Here is a table of points, one per row:
 15   0 -46  30  26   7   5 -18 -34  27  17   1 -36  25   4  -3  20 -32  14  36 -14  -1  34  -9 -33  -1  24  13  26  -2 -21  37
-25 -23  31   7 -21  24   9  28 -17 -21 -13  12  31   4  16  17 -10 -17   0  -5  18  74 -16 -69 -14  54  14  16  57  15  51  10
  8   8  34  -9   4  16 -31  19   0 -37  -1  19  -4  24  22 -38  -5  34  -1  44 -23 -39   2  38 -23  -7  93 -51 -43 -15  59 -30
  8  21 -27  -6  45   5 -26  23 -20  39  29 -46 -56   9   6  47  11 -11  -6 -10 -17  15  -1  29  43  11  43  13  41  -5 -14  -1
 46  10  -8 -31  25  -2  -6  12   6 -22   6 -19  -5   3 -12  24  31  -9   0   3  38  -2  40  46   5  23 -37 -27 -12   3  -3 -39
-22  -5 -13 -45  -4  -3  36  15  22  -8 -27 -33 -13 -30   3 -32 -47  -5  35 -30  15  11 -17  62 -29  10  -4  27  20  -6  17  19
 14 -23  27  -3  19  21  12 -38  25  -6 -15   0   1   1  -4  27  12  11 -48  29  -4  10   3   6  19  29 -13  17  -9  17   3  16
  1 -30   9   8 -13   3 -11  -9  -7 -30   3   6 -17  -6   4 -16  -2  38  11  19   0  -1 -36 -12   9  -7 -26 -10 -23   0 -22 -21
  4   4  18   7  21  32 -14 -53   9  -2  -9 -39  13   3  10   7   4  -4 -39   9   1 -19  -1 -16  22  56 -24  13   1  49  16 -11
  5   4  14   6   2  -7  11 -23  14 -28  25  22 -17 -27  19   6  -5  13  -2  10 -11   5 -10 -19 -14 -20 -13 -19 -24  28  -7 -24
-41  49 -10 -20 -14 -61  -7 -19  21 -18 -76   8 -13  -7 -59  25 -28   6  -3  16  23 -26 -17  25 -11 -15  -2  35  48 -35   8 -15
-10 -50   5 -12 -39  20  40 -31 -29   5 -46  20   7  -9  -9 -29 -57 -45  57   0  26 -34  17  11 -39 -22 -25   8  24  -7  32  31
-29 -47   4  60   8 -37  -9  -2 -43   9  13 -29 -16  27  -5  12   1 -45  -8  -7   6   0  53   7 -12 -30  46  -7   6  13 -35  20
-47  -3   5  22  -3   6  -1   4   4 -34  11  -6  16  10  15  11   8  16  14   1   7  -6 -34  -6   0  -6 -22 -28 -46  11 -18  -2
 20 -33 -27  37  -8  12 -10   8 -34   8  -7 -11 -70  34  -3 -38  10  -6   1  19 -18 -19  33 -10   3 -13  15  59   7   5 -25  36
 -7  17   7  -7 -48 -35  31 -52 -23  10   3  10  12  67  34 -18  27  -8  43  -2  -4  -3  28 -28 -16  49  28 -26 -20 -10 -34  41
 -3 -20  20  21  -6 -10  -7  -3   9 -13  10  17 -17 -25  13   5 -10  37  18  26 -20   7  -9  -6  15  -4 -31 -30 -22   7   4   0
-13  41   5  26  59  11 -34  22 -42  26 -50  59 -41 -10  34 -40 -18 -53 -18  -4 -29 -26 -33  22   6  14  83 -43 -57  -4  48 -31
  8  70  14  20  -2 -37  -8   5   4  34   6   6  26   5 -80  12   5  27 -20 -11 -46 -14 -15  13 -51 -19 -14  10  15 -19 -22   5
 13 -27 -21  30  17   6  -9   9 -44   2   9  10 -38   7 -24 -27  25 -13   1   4   0 -25  59 -23 -22 -12  17  23  23  -6 -21  45
-25 -22   6   9  -7   5  -1   0 -15 -30   7  -2  13   8  28  -8   3  35 -14 -14  14 -12   7 -11  -4 -32 -24   2 -36   1  -8 -48
  3  26  -5 -33 -52 -40 -27  21  21  22  29 -16  42 -28   9  -5  18   2  17 -14  10 -13  14   0  38  48  52  12 -11 -44 -31  31
  0 -18 -51  39  30 -12 -25  14   3  -4 -45  48   5 -33  13   0   8 -37 -23 -55  14   1 -26  -9  -8 -19 -10 -40 -17 -41 -22  11
 36  53  19 -54 -30 -14   6  -8 -12   2  10  -1 -11 -12  31 -27  26  28  11 -28 -14   6  20  -9  46  33  34  15  22 -11 -35  12
 -5  44  25  34 -11 -20   1   9 -18  44 -13   2   9  29 -71   2 -14  51 -24 -11 -34 -13 -10  34  11 -17 -14   2  35  -3 -15 -15
-17 -30   7  -8 -43  32  13  16   5 -15 -23  33   2  21  -3  14 -26 -21 -14   1  12  86  -8 -70  13  42  12  26  32  12  52  -2
-15  32  23 -26 -17 -21   6   6  -3  17   0 -16  27  10  29 -23  30  10  30 -20 -10   6  35   4  81   1  30  33  -4 -31 -23  -4
 11 -10 -34  33   1  12  -9 -27 -27  13  10   4 -31  11 -30  -3  19 -36   2 -12  11 -12  53 -17 -11 -31  45  14   0  29 -13  38
 27 -18  -2 -18   4  34  31  19  40  60  52 -13   4  15 -55 -40 -38 -12   8 -56  -1 -24 -28  21   6  -5   8  -2  14  18  -7 -14
 17 -36   9 -11  -3  -9 -11   2   3 -10  10  23   6 -20   7   8  14  58  -3  -5  24  -2   0 -15 -30 -19  -8  -9 -37 -12  -2  -9
 52   7   5 -28  12  20  19  23  33 -31 -11 -13 -11  -4 -11  27  52 -14   2  26  22 -10   0  45  11   0 -16 -13   1  15 -32 -17
-16  10  -1 -40 -12 -25 -16  31 -41  25  38   0  -6  15 -21   7  22 -18  10  -7 -27  21 -12 -13  12 -11  -8  26  29  30  29 -19
-25  -3 -20  24   2   3  13   2  20 -25  14   7  42  -8  16  12   9  26  20  20  14 -24 -20 -14   2 -17 -10 -27 -15  -1   1   1
  0 -34  13  23  24  -2   3 -39  -9 -33 -11 -17  48 -21 -15  -8   0   6 -19  33 -18   4  -1  21  20  50 -23   8   9  14  -5  16
-23  12 -16 -36 -23 -18  -2  57 -37  -7  33   6  27   0 -30   2  25  -3  -6  -2   3  26 -18  -1 -16 -15  13   6  33  25 -17  22
 -4  10 -29 -55 -19 -19 -32  57 -27 -28  16 -22  21  26 -29 -17 -20  -6  10 -18 -14   6  -5 -26   0  -5  -9  11  25  37 -11   2
 24 -30 -10  22 -20 -24 -21 -13  -8 -46  15  -1  23 -25  18  -8 -21  34  19  -3  -2 -12 -21   1 -10 -15 -11  11 -24   4  -8 -19
 15   0  40 -27  42  36 -35  -5 -14 -52 -27  24  45  20 -25 -40 -10  -9 -38  55  -9 -40  13  46 -10  34  87  12 -41 -13  27  -1
-15 -14   5  -1   2   1  -7  -4 -16 -16  26  13   9   1  26  23  -2  27 -15   1  14  -6   4 -15 -17  -5 -27 -42 -12 -21  -6 -39
 26   7  11  -5   9  25  45  40  20  24  49 -25   4  20 -36 -46 -46 -26   0 -22 -24  14 -29  26   8 -33 -22 -14   5 -25 -19  15
-20 -39  33  -8 -51  14  29 -22 -10  22 -40 -14 -19  -3  24 -26 -41 -41  26  -8  27 -19  23  12 -73 -22 -19   3   9   0  37  29
 10 -17  19 -10  44   1 -12 -30  21   5  -3 -10  15  20  11  34 -12   8 -43  19  25   3   9   0   1  53 -19  18 -20  12  14  11
-15   9 -11  15   9  13 -35 -28  -6 -10  29  16  11  16  22  10   1  13  14  13  37  19  -8   4   1 -23 -35 -20 -31 -31  17 -21
 26  36  21  62 -30 -27  32  29  20  -5 -33  -1  19   6 -53  14   7   6  21 -29  24  37 -23  17 -46  20  12  16  17 -19  -3 -54
 17 -13 -40  65  31 -15  -6   4 -22  17 -58  12  -3 -43  63 -31  15  -8 -12 -19 -15  19 -46   6  -7 -20 -10 -13  15 -18 -19  -5
 -9  -1   7  37  -5  29  -2 -17   7 -31  10  12  -9   0  36 -18  15  20  21  12  -9 -17 -26  -1  28 -31 -30  18  -2  18   9 -27
-36  14 -18 -42  -4 -29  21  54   1   7  29  21 -19  21  -9 -23  13   1 -20   7 -21  41  12   0  -8  -8  -1  18  32  49  -7  -5
  0  18 -20 -31 -16   0 -59  31  14  11  20  -8   1  23 -14 -34  19 -12  18   1  -2  36  -7  -6   0 -29  -5  35  36  39  11   5
 -5  67  11  34 -11 -28  -6  19   0  48  -4   5  25  19 -60  12 -33  30 -31   7 -19 -11 -18  25  -8 -24 -10  16  19  -6 -31   0
 16   3 -36   7 -26  12  12 -23  19 -11  24  22   6 -10  24  20  -2  25  -9   6  14 -19 -15 -11   0 -17   2  -4 -25  11  17 -26
-33  33  13 -29  -6 -26  21   2  21  -4   5   6  27   0   2 -43  36  14  24 -26   1  12  48   2  66  25  38 -23  19 -13 -44  12
 -3 -22   8   9 -10   9   6 -19 -14   3   7  26   2 -18   6  26  11  57  13   5   7  12  -6   5   7 -15  -8 -31 -27  12  11  -4
 31 -25  25   6  15  11   2 -31  11 -30 -21 -13  22   9  15  18 -12   8 -53  21  10  -1   6  10  34   6 -14  30   3   9   7  15
  1 -25   1 -38 -10 -51 -30  44  11  10  44  17  -9  18 -31  12  25 -12   6 -18  -4  20 -10   5  -2 -16  18  25  34  17  32   8
 12  25  23 -50 -30 -14 -24 -20  35  44   7  16 -18   0  30 -21  15  -5  16 -10 -21  32  34  11  66  13  35  31  -2 -10 -36 -15
 15  48   2  46 -31  15   3  36  26  15 -47  11  27  19 -32  28 -47  -8  26 -23  12  28   3  15 -20  35 -12   7  17   6 -19 -69
  8  -6  46 -19 -38 -40  23 -29 -22   4  -4  23   8  43  31 -20  12 -36  39  23 -17 -11  28 -51   0  10  20  -2 -18 -30 -53  29
 -8  27 -40 -38 -23 -17 -28  46  -7  -2  17 -33  26  41 -13   1  -2  -6   8   6  -8  40   0  -8   3 -24  -2 -13  24  19  19  15
 27   7   6  -4  13 -15   2  22  13 -33   1 -35 -15 -17 -35  -4  31 -11   1  31  36  10  26  42  28  16 -37 -28 -24   6 -11 -22
  9 -12  10  -4  19  10  -1 -43  17 -20   5 -20  27  13  -2  28  19 -24 -61  19  34  -4 -23   1   0  21   1  30 -23  -5   3   6
  4  67  21 -38  -9 -13 -23  -6  28  -4  22  -3  18  -1  23 -18  29 -23  27 -25 -10   4  39 -16  53   5  20   2  12 -33 -16  16
  5  -9 -16  -6  22  -4 -10  -2  27 -16  21  28  20 -10  10  15   4  23  31  20   4 -24 -19 -28 -21  -3 -24 -11 -22 -14   4  -1
-32   8  12 -62  -3   4  52   9  -3  15 -16 -18 -31 -51 -20  -3 -29 -16  22 -29   2  15  -6  40 -19   1 -11  11  -1 -15  44  15
 14  32  32  43 -33  27  16  46  16  21 -58  10  -1  27 -48  21   3  23  26 -24   3  22   3   3 -11  19 -24  18  20 -24   4 -63
  7 -11 -23  32  10  -8 -19  12 -10  23   6 -27 -32  24  -5  22 -12 -31  16  10 -16 -22  51 -26 -17  -4  27   2 -10  19  -7  59
 12  11 -21  15  -8  26  -9 -14  31  -6  38  32  -9  -3  48  24  -4  13  -4  15  17 -38 -22 -13   5   3 -14  -9  16   9  21 -26
 33  18  35 -12  13  14  10  39   4   6 -14 -41  -8 -34   9  11  40   3  -8  21  24 -12  47  32  23  -8 -33   5 -22  39   5 -36
 24 -23  16  -8   2  19  -5 -36  17 -15 -10 -14  19 -15   9  21  -2  -6 -58  21 -45  -2  36   7   5  31 -28  15  -9  10  17  -8
 35  17 -28 -29   1 -71 -25  13  -9  59 -29  10  -1  18 -11 -28  23  -6 -62  -8  -1 -28 -30  32  28 -31 -53 -43  19  54  31  36
 23   1  16 -11  11   5  52  23  -8  50  71 -24  14   2 -42 -11 -31 -24   5 -45 -38   2 -25  31  -9   0 -13 -34  10 -23   9   1
-52   7  -1  -5  45  51  -3 -53  15   4  -7 -40 -73 -47  26  -8 -56   7  12 -74  -8 -16 -24  -7 -16 -16  31 -13  28 -58   7  13
-31 -41 -36  23  13   7  27  23 -28  23 -12 -22 -11  40  -9  17   6 -19   4  17 -24 -27  65 -12  -6  -8  34 -16   3  13 -33  27
  2 -31 -51  17  33   0   3  16 -14  23 -78  27   8 -35   4  -6   4  -3 -10 -48  -4 -21 -26 -40  15 -16  -4 -30 -24  -5 -17  -9
 44  26   3 -22  47   0  12  19  10 -26   7 -11   5 -16  -6  22  32 -33  22  22  33 -21  -3  30   8  16 -26  13 -10  31 -25 -28
-26 -15  12 -60 -13  19  16   6  16  36 -31 -51  -1 -44   7 -12 -26 -19  19 -24  17  -2  -9  40 -33  -9   3   8  34  -8  22 -17
-15   8 -11  15  -6 -10  -3 -13  17  -9  32  20  -9 -29  10   3  -2   4   7  45   1  10 -41 -13 -12   7 -21 -20 -39   3 -14  -1
Along one direction, these points spread out more than along any other. For each point below, how far along it does it lie, from 0 to 99? The average is 50, and the first point in the table lies past the average. One standard deviation of the points above along it is 16.
 -5 -17 -28  24  27  18   9   3   6 -20 -21 -34  17 -47 -32  24  -7 -30 -12 -11   3  76  29 -67  -3  47  59  20  -2 -42  17  14 >> 50
  1  -9  -8  13 -20   6   6 -19  21 -19  24  11   0 -28   6   1  26  18   0  17 -10 -16 -20 -18  -9 -19  -8 -15 -20   1  12 -23 >> 31
 22 -20  21   1  15 -16   5 -22   5 -18  11  11  -5 -17  20  17 -12  33  18  11  -1 -10 -19 -26   2 -20  -4 -26  -1  27   4 -26 >> 31
 27   0  -7  28  -3  15   0   2 -68  23  10 -23 -43  28  21  48 -11 -36  -6  20 -13 -18  26 -15  -1 -20  32   2  21   3 -12  41 >> 58
  4   5   0   1 -12  41 -15 -17  11 -13   1  20  13   1  32  28  -2  18   7  12  13   1 -22  -6   5 -42 -10 -19 -22  18 -13  -9 >> 30
-19 -19 -23   1  -4   5   1 -12  11  -7  30  34  -9   0  10  10   7  21   3   7  -9 -23  -3 -10   0  14 -31 -10 -25 -10  14 -40 >> 31
-22 -18  23  -2 -46  19  40 -42 -13  16 -21 -10 -44   9  11 -27 -34 -64  28   1  40 -33  -3  -1 -44 -14 -23   0  22  -9  56  20 >> 49
 -2  -5   5  30 -16   2 -18  -1  -4 -14  26  16  -9 -24  15   3 -16  36   7  28  24   0 -23  -1  17   6 -25 -27 -15  -7   5   7 >> 31
-89  -3 -57 -28   6  -7 -24 -34  -6 -36 -45  -8 -60 -50  28  18 -13  22  16   2 -20  22  -4 -28   6 -20  52   4  53 -36  12  17 >> 49
-14  -7  11   5  35  -4   7 -21  17 -43   7  -1  26   2 -16  21   9  -1 -40   4   3  -4   7   9  -6  61 -27   8 -26   3   7  42 >> 33
 -2 -17  33   5  35  49  17 -22  14  50  34 -18  45  40 -12 -59 -64  16 -53 -29 -12  30 -18 -18 -18 -27 -14  20  20 -35   4  47 >> 57
-10  -8  13   6  23  30  12 -50   7  -6  -9 -14  40  -2   1  30  33 -10 -32  21 -20   6   1  17   3  31 -14  15 -13  22   7   6 >> 33
 16 -11 -38  29  25 -12  -9  33  22  12 -64  20 -47 -23  35 -12   4  -7 -25 -45 -22 -10 -29 -32   0  -5 -24 -11 -37 -19   3  15 >> 37
 -9 -14  -3   9   8   4   9  -7  -7   2  17  22  17  -4  28  22  13  45  10  13  28   2 -16   3 -11 -20  -4   0 -30  -3   3 -15 >> 31
